128 stands for zero in the data rows.
One hidden rule gives every row of this table a label. Here are some rows, each with its label.
[117 163 123  84  71 112 135 103] d
[113 142 132 117  77  83 133 166] d
[143 124 102 120 128 167 102 125] f
[121 138  96 129 157 138 123 115] d
[130 133 125 166 128 137 132 122] e
[ 92 153 154 127 127 130 131 108] d
[112 136 142 134 146 133 137 125] d
[150 132 119 124 148 142 106 117] f
[107 173 121  78 106 118 139 117] d
[142 101 127 133 146 139 118 146] f
[148 180 111 151 111  95 148 160] f
[125 141 130 117 119 132 144  90] e
[138 151 134 103 127 114 136 150] f
[137 148 137 134 148 124 133 110] f
[130 155 136 121 105 172 101 112] e
[ 94 152 168 113 117  90 210 143] d
[138 140 141 114 134 140 146 106] f
[147 117 122 130 130 129 132 120] f
[255  45 106 155  92 129  81 202] f
[133 127 128 137 129 104 136 133] f
[103 163 133  99  83 106 146 117] d
[123 162 117 122 134 135 126 121] e
[150 155 128 130 138  91 166 163] f
[115 118 134 112 125 135 118 118] d
[119 152 144 127 115 107 143 110] d
[119 144 130 144 101 107 131 121] d
[122 106 150 111 141 132 134 108] e
[124 126 116 116 131 126 122 123] e
[ 95 106 164 141  76 179 155 122] d
[155 129 109 149 138 126 116 144] f
[139  73 125 132 165 149  79 156] f
[107 117 135 127 132 120 107 115] d
[117 116 140  80 122 140 108 112] d
[141 122 119 152 120 115 130 156] f
[174 126  90 104 134 171 116 115] f
[140 121 119 133 125 133 117 137] f
[140 110 133 138 139 125  99 135] f
[103 106 125 103 142 150 118 135] d
[134 116 120 139 130 134 106 114] f
[150 115 139 142 134 103 126 158] f
[123 117 133 110 143 131 129 101] e
Which label does each new row get?
[ 96  91 121 115  80 156 119 137] ~ d
[121 124 139 163 154 161 119 106] ~ e
[183 139  70 144 191 218 169  62] ~ f
[136 119 147 123 159 156 107 140] ~ f
